(in the rows, 128 means zero)
Which row each row swaps with, under one turn or mirror
The rows were stretched afterwards, more along some directions than others.
K_52: 144  84 127 121 123 128 133 116 122 124 132 110 126 137 135 131 142 144 101 124 125 103 111 126 131 124 134 138 127
K_327: 138 106 125 128 125 139 127 128 125 123 129 129 133 141 130 132 124 137 108 126 131 115 121 128 126 125 121 138 121
K_822: 134 108 148 130 121 141 114 112 121 120 132 120 118 128 137 146 138 150 127 132 129 112 114 124 133 127 133 131 134
K_149: 142 119 136 133 132 139 127 114 110 132 135 124 122 138 140 132 129 128 126 127 136 109 119 122 129 138 136 129 135
K_75: 140 112 141 131 134 146 126 116 117 127 136 127 128 133 142 125 134 124 124 118 140 106 116 128 126 136 122 121 131
K_720: 141  89 130 129 118 140 123 119 131 114 146 121 132 132 133 132 142 145 119 122 129 111 104 119 140 127 118 133 131
K_733: 141 108 131 125 124 146 132 118 124 116 147 139 119 124 135 130 118 111 132 132 145 103 131 127 129 147 114 125 135
K_510: 146 103 135 119 127 145 124 114 113 133 128 123 108 131 134 137 135 138 125 119 144  96 124 133 134 151 127 130 127
K_65: 128 114 128 131 128 137 126 130 118 121 141 122 129 137 133 126 130 132 111 124 131 117 115 118 126 122 136 130 121
K_356: 137 114 132 131 118 130 126 117 132 121 149 118 120 136 133 137 136 139 124 139 132 120 131 116 129 136 128 128 133
K_50: 137 103 149 133 124 155 121 116 108 121 136 124 119 139 138 130 128 135 109 123 131 105 122 115 131 133 141 131 122
K_511: 136 121 134 132 130 130 118 113 123 131 123 109 123 141 137 135 142 149 122 137 129 116 115 123 128 131 144 128 126
K_882: 147 105 134 127 116 139 128 119 122 122 131 131 125 130 137 141 141 124 136 117 146  92 126 123 127 135 128 129 133
K_434: 146 102 134 123 127 144 121 113 125 128 129 126 122 138 132 126 134 136 115 126 138 112 117 129 130 139 118 131 131
K_457: 134 119 133 129 118 142 114 114 125 128 128 130 117 129 127 142 118 133 132 135 140 121 141 116 131 147 108 135 130
K_700: 141 120 143 130 119 141 110 117 115 125 125 128 121 135 138 136 140 139 138 132 141 107 119 119 125 147 129 123 131
K_339: 148 107 143 120 130 156 122 112 117 127 143 135 124 138 140 129 126 127 126 123 148 101 122 126 135 148 128 126 136
K_601: 143 108 137 133 125 152 131 120 118 127 143 129 122 135 134 134 124 116 122 120 145  90 131 121 123 140 124 138 131
K_452: 147  82 139 121 117 153 128 117 128 112 150 129 132 124 132 139 136 128 123 116 140  93 117 124 137 137 110 132 140
K_8: 144  94 126 127 115 129 137 119 133 118 140 113 131 128 135 136 133 130 113 120 133 107 117 129 128 128 134 128 129
K_468: 139 103 136 131 122 141 123 113 139 116 148 124 132 133 134 126 142 138 125 125 133 116 114 114 138 126 120 132 133
K_557: 138 101 129 125 118 136 123 124 129 127 137 129 128 139 129 139 137 128 123 112 136 105 131 123 126 132 117 138 131
K_9: 139  94 141 123 113 145 127 114 122 118 146 119 117 128 136 134 136 141 114 128 128 100 117 120 130 140 137 136 125
K_482: 135 102 121 123 118 137 126 121 128 126 130 135 120 128 123 141 120 125 118 129 138 115 139 119 130 138 107 146 125
K_869: 143 105 131 121 129 136 133 122 135 117 134 132 139 139 140 127 130 115 125 121 139 108 114 124 132 128 124 132 131
K_159: 148  96 139 121 118 139 118 112 122 117 132 114 127 127 147 144 139 131 134 121 136  98 105 130 129 140 122 119 136
K_621: 146  96 126 127 125 137 136 121 122 122 137 124 149 142 138 124 133 118 101 119 133 105 113 119 126 117 135 132 133
K_30: 145 113 132 118 125 151 131 122 109 129 136 139 130 132 134 126 118 117 121 115 142  96 133 127 130 140 123 138 133
K_706: 151  98 142 128 123 143 123 115 120 128 136 116 126 142 144 140 141 139 118 126 137 104 109 126 124 145 145 133 129
K_136: 137 106 142 131 130 148 130 109 121 119 150 127 126 130 134 119 130 121 116 126 132 110 129 112 140 134 124 132 132
K_297: 138 111 138 125 114 143 116 122 130 118 133 129 127 132 139 144 139 130 132 130 138 106 124 116 136 142 114 132 131
K_321: 141  91 126 127 115 131 126 105 123 116 136 119 118 124 128 136 126 133 111 130 134 106 126 128 135 143 125 132 137
K_282: 131 104 142 128 128 144 115 113 117 129 136 118 115 133 129 138 127 151 113 129 126 114 122 115 129 142 142 135 123
K_208: 140  99 127 123 128 137 130 128 113 125 128 130 135 136 135 130 131 131 116 120 134  97 109 131 125 133 124 130 123
K_151: 140 119 124 130 123 120 119 117 133 125 128 119 124 126 130 135 135 143 133 139 133 126 119 126 125 131 126 127 132
K_762: 139  98 141 128 126 148 127 114 110 119 147 118 126 127 138 126 139 137 114 127 131  91 111 124 132 142 130 122 136
K_56: 145  93 131 123 121 149 127 123 127 112 140 135 132 126 142 131 123 124 112 114 141  97 111 129 132 141 121 128 132
K_168: 139 104 128 123 118 134 129 120 126 124 140 120 123 133 130 136 129 135 117 131 133 106 134 114 126 129 115 145 124
K_542: 144 113 143 127 128 139 125 109 124 129 134 124 115 137 136 121 139 135 119 127 134 112 132 118 130 135 136 134 129
K_951: 138 105 141 127 124 140 129 117 127 124 137 126 121 140 143 138 147 135 119 128 132 106 107 121 128 134 134 131 129
K_205: 137 113 141 131 122 129 120 111 121 116 131 113 120 128 136 139 131 144 132 136 126 124 118 123 135 140 118 120 136
K_561: 147  96 137 122 118 142 131 113 119 119 141 126 121 130 138 134 147 126 117 130 140  84 122 120 126 147 134 135 131
K_210: 139 118 136 132 133 131 131 119 119 127 138 126 139 140 135 128 137 131 118 128 130 124 119 126 125 124 136 131 133
K_465: 146  90 133 128 119 148 125 123 115 118 140 119 137 137 138 128 140 144 103 119 131 101 102 120 135 128 132 133 125
K_17: 140 103 132 127 128 138 130 114 105 126 138 120 123 137 132 125 128 141 117 125 131 107 125 122 132 138 123 128 122
K_873: 143 100 132 116 125 143 129 120 120 131 133 129 122 136 139 129 129 122 109 123 138  90 132 128 129 138 134 142 126
K_235: 142  99 141 121 128 151 123 115 115 123 140 128 130 137 134 127 137 146 122 125 134  97 111 123 137 133 118 134 126
K_122: 142 113 133 126 129 152 129 127 113 122 136 133 140 137 137 125 125 121 116 119 137 111 121 124 123 130 140 131 118
K_755: 143 113 142 123 125 133 120 113 138 120 135 124 119 135 135 130 150 140 127 135 131 117 116 121 136 132 122 130 136
K_595: 149  99 132 118 119 138 126 110 132 115 137 119 118 132 137 138 141 138 126 133 137 106 123 128 141 137 119 129 145
K_562: 147 107 146 124 128 151 124 116 105 124 137 129 124 136 144 122 134 132 112 122 133  97 122 125 134 139 134 132 130
K_290: 149 115 130 125 131 139 134 118 121 128 140 136 126 136 137 120 138 136 120 127 138 107 123 129 134 131 136 137 129
K_49: 144  95 123 122 118 138 134 119 120 127 133 135 125 126 129 132 127 121 112 122 140 101 131 126 128 136 122 141 121
K_861: 139 108 136 126 129 150 124 124 108 124 131 130 140 134 138 129 110 126 113 115 138 109 111 132 131 133 135 124 126
K_92: 133 128 131 126 141 136 138 119 123 126 135 128 136 139 131 118 126 123 115 128 123 118 127 126 129 122 127 131 124
K_15: 133 114 141 129 118 143 128 116 126 126 133 122 121 134 131 142 134 133 127 130 132 110 129 123 129 136 118 131 126
K_814: 148  97 138 128 119 138 126 115 120 126 130 124 129 134 142 137 139 141 120 127 130 102 110 130 130 139 134 124 125
K_461: 153  98 131 123 116 138 130 112 121 123 135 118 125 133 134 136 146 133 125 119 137 105 128 131 130 136 128 130 131
K_119: 141 120 141 131 132 148 125 122 117 125 140 124 141 132 144 126 118 122 130 118 137 112 113 121 132 120 138 126 131
K_687: 151  81 127 126 117 131 126 108 127 117 137 115 124 122 132 141 138 139 124 124 140 102 111 131 129 135 123 128 138
K_424: 143  93 126 115 123 137 132 126 128 120 135 125 138 145 140 131 143 137 112 118 136  99 109 120 130 124 128 137 120
K_787: 148  87 137 124 110 150 122 113 112 119 142 123 112 131 138 140 137 133 114 131 146  94 118 121 126 154 125 133 133
K_277: 136 104 129 126 116 137 124 122 128 122 138 127 123 130 126 142 117 129 117 133 130 114 141 120 130 131 124 146 127
K_941: 142 125 139 128 126 137 114 114 118 127 130 127 112 127 133 135 124 126 137 138 141 116 130 119 128 151 120 126 136

K_941 is swapped with -> K_755
K_52 is swapped with -> K_208
K_56 is swapped with -> K_321
K_282 is swapped with -> K_557
K_510 is swapped with -> K_65

Which row each row swaps with, under one turn or mirror
The rows were stretched afterwards, more along some directions than others.
K_385: 121 126 128 133 123 135 123 127 134 132 131 121 118 129 123 119 131 123 130 125 131
K_364: 125 128 119 128 138 124 113 138 137 128 133 129 135 127 124 118 137 127 137 125 133
K_924: 127 119 116 123 140 138 121 117 121 123 133 127 126 125 124 135 128 133 132 126 134
K_959: 123 136 133 137 124 128 115 132 116 127 120 127 122 131 125 115 126 134 128 123 130
K_288: 133 124 129 131 131 127 141 127 136 124 130 136 120 118 126 132 119 128 126 127 125
K_779: 125 135 138 120 121 123 132 135 117 128 127 136 125 123 119 129 129 125 131 131 122
K_729: 128 126 123 135 129 126 128 109 138 123 132 117 113 128 120 139 135 129 132 126 126
K_355: 130 130 135 132 132 131 129 134 128 130 120 121 123 128 124 139 121 132 132 127 120
K_615: 130 128 132 140 140 136 115 133 141 129 135 127 130 127 135 124 143 123 133 136 122
K_285: 132 130 137 132 137 131 112 123 116 125 116 126 122 127 118 129 135 132 139 131 129
K_26: 126 129 145 130 127 127 124 127 137 142 120 136 114 125 128 120 133 125 128 132 132
K_128: 131 126 126 135 118 140 113 134 120 139 114 127 133 133 140 134 133 140 128 141 135
K_577: 134 132 119 120 121 142 116 122 108 121 120 124 116 129 127 149 134 130 123 141 137
K_170: 128 129 116 124 130 138 116 138 128 126 135 117 126 134 138 140 127 134 141 132 130
K_633: 122 126 113 131 121 134 128 126 113 112 127 127 127 131 125 143 119 135 111 128 133
K_641: 131 141 130 129 126 128 130 120 124 123 129 118 115 135 126 124 138 138 131 130 129
K_33: 128 138 136 123 126 132 124 122 112 122 124 120 112 122 117 122 126 131 141 121 122
K_441: 134 128 119 132 135 133 116 130 116 118 135 129 133 126 127 129 123 126 132 132 127
K_995: 126 112 106 135 138 129 114 127 138 125 129 124 133 125 128 127 128 115 125 130 134
K_324: 129 131 130 141 120 131 140 134 123 128 134 131 109 125 132 138 126 130 118 132 128
K_13: 136 144 130 121 117 122 129 123 117 129 122 118 114 135 120 134 130 135 128 130 131
K_902: 122 126 131 132 124 130 122 119 123 142 122 128 120 135 124 121 137 138 120 128 138
K_695: 115 130 125 121 126 121 121 120 126 128 123 131 126 128 113 122 131 129 122 126 142
K_785: 128 129 139 137 129 133 135 139 126 131 120 133 128 136 140 126 128 132 126 130 119
K_185: 133 126 115 126 131 132 109 119 123 131 116 126 120 125 122 122 128 131 116 137 143
K_460: 120 114 122 134 139 130 130 131 127 131 123 140 119 122 126 124 123 127 112 119 137
K_255: 130 119 116 135 128 127 122 129 133 136 125 132 127 130 129 134 131 124 107 137 141
K_31: 129 130 133 130 118 138 139 122 107 122 119 126 114 125 122 149 120 135 119 131 123
K_100: 126 121 122 125 138 130 132 128 130 125 132 139 129 123 132 129 130 135 127 121 126
K_894: 135 128 125 123 122 132 131 133 121 132 137 128 115 133 133 138 126 129 139 124 129
K_110: 137 133 137 139 131 117 134 124 127 131 124 121 119 134 125 127 136 124 134 130 125
K_916: 124 115 113 125 140 133 130 121 135 118 137 126 119 123 119 134 123 129 126 121 136
K_617: 124 139 127 127 120 136 112 122 109 125 117 122 124 134 120 130 135 132 118 136 142
K_281: 131 129 135 135 141 131 124 134 115 122 118 138 131 124 127 127 124 134 124 126 128
K_879: 129 131 128 131 132 129 131 135 127 119 130 123 124 129 127 136 130 128 132 121 116
K_983: 131 134 120 130 134 129 120 133 120 111 130 111 118 133 124 136 125 137 134 121 126
K_828: 128 131 141 134 126 137 118 122 118 142 122 134 116 127 130 131 140 134 128 138 132
K_599: 135 132 125 129 130 134 120 133 127 135 128 126 130 134 132 129 129 135 129 139 136
K_925: 124 136 125 142 118 144 109 130 116 131 122 121 124 133 130 135 135 130 122 142 131
K_708: 134 143 136 125 117 126 121 134 118 125 117 121 121 135 130 142 127 132 126 137 127
K_145: 122 125 130 134 133 140 111 142 124 126 127 135 136 127 128 132 138 130 132 136 125
K_556: 135 127 133 137 133 126 121 123 132 130 134 120 117 130 131 138 135 129 131 137 127
K_692: 132 131 124 133 120 129 119 134 120 133 132 129 121 131 127 139 137 129 130 141 138
K_259: 137 141 127 116 124 129 123 123 122 122 137 115 111 125 121 138 133 126 137 130 126
K_574: 117 124 120 129 131 125 125 130 134 124 130 120 133 129 122 116 116 120 133 120 129
K_990: 138 117 119 135 135 133 118 123 123 118 141 125 129 124 131 134 140 131 133 132 128
K_345: 132 135 118 125 122 130 135 135 120 123 130 119 123 136 134 143 132 126 133 132 129
K_876: 119 123 114 131 133 131 128 124 123 128 116 120 115 122 116 122 120 130 114 121 133

K_285 is swapped with -> K_577
K_33 is swapped with -> K_31
K_990 is swapped with -> K_128
K_924 is swapped with -> K_828
K_13 is swapped with -> K_879

